Here are some numbered points:
[-0.4  0.0  1.0  0.3 -0.9 -0.8 -0.1 -0.6 -0.1 -0.6 -2.1 -1.0 -0.8  0.6
  1.0 -0.6 -0.2  0.0 -0.3 -0.6  1.1  1.1  0.1  0.2 -0.2  0.4  0.4  0.1
 -0.5 -1.4  1.0 -0.5 -1.7 -0.1  0.3  0.5] 0
[ 0.8  1.3  0.3  0.3 -2.3 -0.5  0.2  0.4 -0.3 -0.7 -0.7 -0.8  0.9  0.0
  0.7 -0.2  0.2  1.2 -1.6 -0.8  1.2 -1.3 -1.8 -0.5 -0.3 -0.8 -0.2 -0.3
 -0.2 -0.8 -0.3  0.3 -1.7  0.3  0.0 -0.5] 1
[-0.2  0.8  1.4 -0.1  0.8 -0.8 -2.2  0.3  0.5 -0.1  1.3  0.9  1.3  0.4
  1.9  3.4 -1.6  0.1  0.3  0.3  2.3 -0.4 -2.0  1.1 -1.4 -0.5 -0.9 -1.6
 -1.2  1.2 -0.3 -1.6  2.0  0.2 -0.6  1.6] 2
[-2.0  2.2  1.9  0.6  0.5 -1.2  0.2 -0.6  0.0 -1.4  0.0  0.4 -2.2 -0.1
  0.9 -1.2 -0.2 -1.2  1.7 -0.3  0.6 -0.5  1.1 -0.9  1.1  0.5  0.8 -0.2
  0.1 -1.2  2.1 -2.4 -1.9 -0.3 -1.2  0.4] 3
[ 1.9  0.9  0.4 -1.4  1.6  1.6  1.1 -0.3 -0.9  1.2 -1.4 -0.7  0.7 -0.4
 -0.8 -0.3  0.2  0.6  0.4  0.8  2.7 -1.6 -0.8  1.6 -0.8 -2.0 -1.0  0.4
 -1.1 -1.0  0.5  1.3  0.6  0.4 -0.6 -0.3] 4
[-0.5  0.3 -1.5  2.1  0.3 -0.8 -1.3  0.2 -0.5 -0.6  0.6  0.9 -0.4 -1.2
  0.6  1.0  0.3 -0.3 -0.5 -1.6 -0.8  1.1  1.2 -0.8 -0.4  1.8  1.0  1.2
  0.3  1.1  1.0 -0.2  0.0  1.1  0.8  1.3] 5
[-0.1  0.5 -0.9 -1.2  0.6 -0.6 -1.2 -0.7  0.2 -0.7 -0.5 -0.4  1.0  0.4
  1.5  0.1  0.8  0.6  1.4  0.0  1.1  0.2 -0.5  0.8  0.0 -0.3 -0.3  0.3
 -0.2 -0.9  1.6  0.9 -0.3 -0.9 -0.8  0.5] 6
[-2.4  0.1  0.5  1.2  1.6 -0.1 -0.1 -0.9  1.0  0.0  0.6  1.0 -2.5 -0.2
 -0.3 -1.5  0.0  0.3 -0.4 -0.3 -1.4  1.0  1.0 -1.0  1.6  0.4  2.4  0.4
  0.8 -0.9  0.4 -0.2  0.0  0.3  0.2  1.4] 7
[ 2.5 -0.2  1.8 -0.6  0.6 -0.1 -0.3  1.4  0.5  0.8  1.3  0.8 -0.5  0.7
 -1.2  0.7  1.0 -0.2 -0.3  2.0  0.7 -1.2 -0.7  1.4 -0.4 -1.1 -0.9  0.7
  0.4  0.5 -0.6 -0.1 -0.1  1.1  0.2 -2.5] 8
[-0.7  1.0  0.3 -1.8  0.6 -0.6  1.2  0.8  0.7 -0.6  0.0  0.1  1.9  0.5
  2.0  1.7 -1.5  0.4  0.8  0.9  0.6 -1.7 -0.8 -0.8 -0.3  0.3 -1.3 -0.5
 -0.6  0.8  1.0 -0.3  1.0  0.8 -0.7 -0.1] 9
[-0.8  1.4  2.0 -0.3  3.8 -1.5  0.6  0.6 -0.9  0.3  1.0  1.0 -1.0  1.9
 -0.1  2.3  0.0  0.7  3.3  0.6  1.7 -0.6  0.6  0.0 -0.7 -1.6 -1.2  0.7
  0.0 -0.9  0.5 -1.8 -0.8 -3.2 -2.0  0.5] 10
[ 0.9 -0.6  1.5 -1.4  1.6  0.3  0.9 -0.4 -2.7  1.0 -1.3  0.1  0.7  0.6
 -2.7 -2.3  0.5 -0.2  0.9  1.1  1.3 -1.5  1.7  2.1  1.8 -1.1 -1.2  0.6
  0.8 -1.4  0.1  1.9  0.0  3.4 -1.9 -1.9] 11
[ 0.6  0.6 -0.2  1.3 -0.2 -1.2  0.4  1.1  2.1 -0.9  1.7  0.2 -1.6 -0.7
  0.8 -0.5  0.1 -1.7  0.5  0.5 -1.6 -0.8 -0.1 -0.6 -0.5  0.3  0.4  0.0
  1.5  0.7 -1.1  0.2 -0.7 -0.6  1.7  1.8] 12
[ 0.5  0.0  1.3 -0.4  0.5  0.0 -1.0  0.4  1.3  0.8  0.4 -0.2  0.8  1.1
 -0.3  0.0  1.1  0.3  0.8  0.4 -0.4 -1.2 -0.1  0.8  1.6 -1.9 -1.7 -1.0
 -1.9 -0.8 -0.6 -0.3  0.4 -0.4 -0.6 -0.8] 13
[-0.8  0.4 -0.2 -1.1  1.3 -0.3  0.6  0.0 -0.7  0.3  0.6  0.6 -0.7 -0.8
 -0.7 -0.3  0.7 -0.1  1.7  0.1  0.2 -0.4 -0.2  0.2  0.7  0.1  0.6  0.9
  0.8 -0.3 -0.5  0.2  0.8 -1.0 -0.9  0.2] 14
New points follow, each followed by the numbers of its five nearest points above, looking only along the 4 directions in which the numbered points spread most, smallest number first.
[ 0.1  0.3 -0.8  2.0 -3.2  0.9 -1.9  2.0  3.2 -1.5 -1.0 -2.2  0.7  0.0
  1.5 -0.3 -1.5 -0.2 -1.6 -1.2 -2.6  0.5 -2.0 -0.5 -1.1  1.7 -0.1 -1.0
 -1.5  1.9 -0.8 -2.3  2.1 -0.4  1.4  1.5] : 1 2 5 9 12
[ 0.5  1.0  0.9 -1.4  0.0  1.0 -0.1  0.7  0.9  0.2 -1.5  1.1  0.4  0.1
 -2.0 -0.9  0.8  1.1 -1.0 -0.1  1.8  0.3  0.3  1.6  1.8 -2.1 -1.0  0.4
 -2.0 -1.1  0.2 -0.2  1.4  0.9 -0.6 -1.3] : 4 6 8 13 14
[ 0.3  0.3 -0.1  2.2 -2.4  0.4 -0.1  0.1  0.8 -1.1  0.7 -0.3 -0.3 -0.3
  0.9 -1.2 -0.1  0.1 -1.1 -1.0 -1.4  0.8 -0.4 -0.3 -0.8  2.1  0.1  0.5
  0.0  1.0 -1.0  0.0  0.4  0.2  2.4  1.2] : 0 1 5 7 12
[ 0.1 -1.2 -1.1  1.7 -0.1 -1.6  1.1 -1.2  0.0 -1.2  1.2 -1.4 -0.4 -0.9
  0.8  0.5 -0.7 -0.3 -0.6  0.4 -1.6  2.3  0.1 -1.7 -0.4  2.6  0.4 -1.0
  1.2  1.2 -1.0 -1.3  0.8 -0.2  1.3  1.9] : 0 5 7 12 14
[-0.1 -1.3 -0.9 -1.2 -2.3  0.8  0.5 -1.1  0.7  0.4 -0.8 -1.1  0.5 -0.9
  0.2 -1.1  0.2  0.3 -0.4 -0.1  0.3  0.8  1.6  0.0  0.4  0.8  1.0 -0.8
  0.0  0.8 -1.0  0.7  1.5  0.1  0.3  1.4] : 0 1 5 6 14
[-2.8  0.8 -2.1  0.6  1.9 -1.5  1.1 -1.1  0.3  0.6  0.0  0.1 -1.4 -0.1
 -1.7 -0.2  1.2 -0.2  2.2 -0.3 -0.3  0.7  1.4  0.8  1.1 -1.5 -0.4 -0.5
  1.7 -0.5  1.3 -0.4 -2.3 -2.4 -1.2 -0.3] : 0 3 6 7 14
[-0.8 -0.1 -0.7 -0.1 -0.8  1.1  0.2 -0.1 -0.2  0.0 -0.4  1.4  2.6  0.5
  1.4  1.5 -0.1  0.7 -1.2  0.1  0.2  1.0 -0.1  1.0 -1.0  0.4 -0.1 -0.9
  0.2 -0.1  0.8 -0.4 -0.4  1.4  0.1 -1.2] : 0 1 6 9 13
[ 0.6 -0.6  0.8 -1.3  1.7  0.7  0.7 -0.1 -3.3  0.2 -1.4  0.9  1.6  1.6
 -1.0  0.2  1.7  0.7  0.7  0.7  2.5  0.0  0.7  0.9  1.4 -2.1 -0.8  1.0
 -0.5 -1.4 -0.5  0.3 -1.0  0.8 -1.0 -2.7] : 4 6 11 13 14
[ 0.5  1.9  1.6 -1.5  1.7 -0.5 -0.1  0.5  1.7 -1.3 -0.1 -0.1  2.7 -0.2
  2.0  2.0  0.4  0.7  1.6 -0.2  1.2 -0.8 -2.0 -1.0  0.2 -1.2 -1.4 -0.6
 -0.7 -1.1  0.4 -0.6  1.9  0.6  0.3  1.2] : 1 2 6 9 13
[ 2.0 -0.8  0.8 -0.5 -1.0  0.4  0.0  0.0  0.0  0.6  0.5  0.7  0.9 -0.2
  0.3  0.9  0.7 -0.9  0.4  0.5  0.2 -1.4 -2.3  1.0 -0.5  0.1  0.3 -0.5
 -1.0  0.4 -0.4 -0.7  0.6  1.3 -0.2  0.9] : 1 6 8 9 13
[ 0.1  1.1  0.2 -0.6  1.8  0.1 -1.7 -0.7 -0.7 -0.6  0.9 -0.9  1.8  0.6
  1.0 -0.1 -1.0  1.5 -0.6  0.6  0.8 -0.8  0.1  0.3  0.1 -1.4 -0.1 -0.3
 -0.3 -0.8  1.0  0.5  0.8  0.7 -1.0  0.2] : 1 4 6 9 13
[-0.4  0.7 -1.3  1.6 -0.7  0.0  0.8  0.2  0.1 -0.2  0.1  0.2  0.0 -0.3
 -0.4 -0.6  0.3  0.3  0.0 -0.4 -0.7  0.6  1.1 -0.7  1.4 -0.3  0.4  0.1
  0.8 -0.3  0.2 -0.3  1.9 -0.5  1.3 -0.2] : 0 5 7 12 14
[ 0.8 -0.6 -0.2  0.6 -1.4  0.3  0.0 -0.4  0.8  0.6 -0.6 -1.2 -0.6 -0.1
 -0.4 -0.7 -0.5  1.1 -0.8  0.2 -0.7  1.3  1.4 -0.9 -0.6  2.0  0.2  1.3
  0.6 -0.6 -0.3  0.2 -0.6 -0.9  0.5  0.8] : 0 1 5 7 12
[ 1.9 -0.8 -0.5 -0.8  0.4  1.9 -0.6  0.7 -0.6  0.5 -0.1  0.0 -0.1  0.0
 -0.8 -0.3 -0.2 -1.1 -1.7  0.3 -0.3  0.2 -1.9  0.6 -0.7 -1.1 -0.7 -0.2
 -0.8  0.1  0.0  2.0  0.6  0.8  1.4  0.4] : 1 4 8 9 13
[-0.6 -1.0 -1.5  1.5 -3.2 -0.3 -0.7  1.7  1.7 -0.3 -0.4 -1.0 -1.8 -1.2
  0.7  0.8 -0.7 -2.2 -0.7 -0.7 -2.4  1.3 -0.4 -1.3 -0.4  1.0  1.4 -1.3
 -0.1  1.4  1.4  0.6 -1.3  0.2  3.3  1.2] : 0 1 5 7 12
[ 1.1 -1.1  1.0 -1.1  0.3  1.6 -0.7 -0.1 -1.0  1.3 -0.6  0.0  0.4  0.3
 -0.3  0.4 -1.4  0.4 -0.8  0.8  0.8 -2.5 -0.8  0.8  1.2 -2.1 -0.5 -0.2
 -0.6  0.0 -0.2  1.6  0.9 -0.7  0.3 -0.5] : 4 6 8 9 13
[-0.7 -0.4  1.1  1.0  0.1  0.8  1.0  0.3  0.2 -0.2 -0.4  0.2 -0.9  0.6
  1.1  0.7  0.8  1.2 -0.4 -0.2 -0.6 -0.9  0.4  0.6  1.3 -0.3  2.6 -0.2
  0.3 -1.2 -0.5  1.1 -0.8  0.6  2.0 -0.5] : 0 5 6 7 14
[ 0.1  0.0  0.5  0.5 -0.4  1.1  0.8  0.4  1.1 -0.9 -0.3  0.1 -0.1 -0.1
  0.1 -0.2 -1.0 -0.2  0.7  1.7 -0.4 -0.5  0.7  0.3 -1.4  0.2 -0.7 -0.5
  1.3  0.6  1.3 -1.8 -0.3  0.0 -0.5  0.9] : 5 6 9 13 14
[-1.3  0.3  0.4  0.3  1.7 -0.2  0.1 -1.4 -0.6  0.8 -1.5  0.3  1.1  0.2
  0.0  0.0 -0.2  0.8  2.1  1.7  1.4  0.1  1.6 -0.2  1.0 -0.6 -0.2  0.4
  1.0 -1.1  0.6  0.9 -1.2 -0.1 -2.0 -0.5] : 0 3 6 13 14
[ 0.2 -0.7 -0.1  0.7 -2.5  0.2  1.2  0.6  2.3 -0.6  0.7  2.0 -1.3  0.3
  1.4  0.4 -1.2 -0.6 -0.5 -0.6 -0.5  1.0  0.4 -0.8 -0.8  2.8  0.9 -2.2
  0.6  1.8  0.3 -0.5 -1.0 -0.9  2.1  1.1] : 0 1 5 7 12
[ 1.4 -0.5  0.6 -0.4  0.3  0.4  0.7 -0.9 -2.3  0.4  0.8  0.3  0.4 -0.2
 -0.7 -1.3  0.8 -0.2  0.9 -1.4  1.3  0.3 -0.4 -0.2 -0.7 -1.7  0.2  0.1
  0.5 -1.3  0.3  0.5  0.7 -1.1 -1.4 -1.9] : 4 6 8 13 14
[-1.9  1.4  0.0 -0.2 -0.2 -0.9  0.0 -0.5 -0.4 -0.3 -0.1  0.1 -1.2  0.7
 -1.2  1.0  0.5  1.2  2.2 -0.9  0.5  0.8 -0.1  0.4 -0.4  1.1  1.9  0.1
 -0.4  0.3  0.4  1.2 -0.7 -2.3  0.5 -1.3] : 0 3 6 7 14
[-2.9 -0.2  0.1  0.0 -1.0  0.5  1.5  0.2 -0.4 -0.2  0.7 -1.1 -0.9  0.6
  1.4 -0.6  0.1 -1.8 -0.6  1.5 -1.6 -0.2 -1.0 -1.3 -0.7  1.0  0.7  0.4
  1.0  1.5  0.5  0.0 -0.5  0.6  1.5  0.5] : 0 5 7 12 14
[ 0.2  0.2  0.5 -1.6 -0.5  1.2 -1.7 -0.1 -0.2  0.0 -0.7  0.2  1.4  1.4
 -0.5 -0.1  0.2  0.4 -1.3 -0.2  1.5 -0.8 -1.7  1.3  0.1 -0.3 -1.7 -0.3
 -0.3 -1.7  0.5  0.9  0.5  0.6 -1.7 -1.9] : 1 4 6 9 13
[-1.0 -0.5 -0.8  0.7  1.0 -0.2  0.9  0.4  0.3  0.3 -0.9  0.2  0.5 -0.8
 -0.2  1.0 -0.4  0.4  0.7  1.6  0.8  0.0  0.4  1.0  0.4  0.4 -0.1  0.9
  0.4 -0.6  0.1  0.0 -0.5 -1.1 -0.9 -0.6] : 0 6 9 13 14
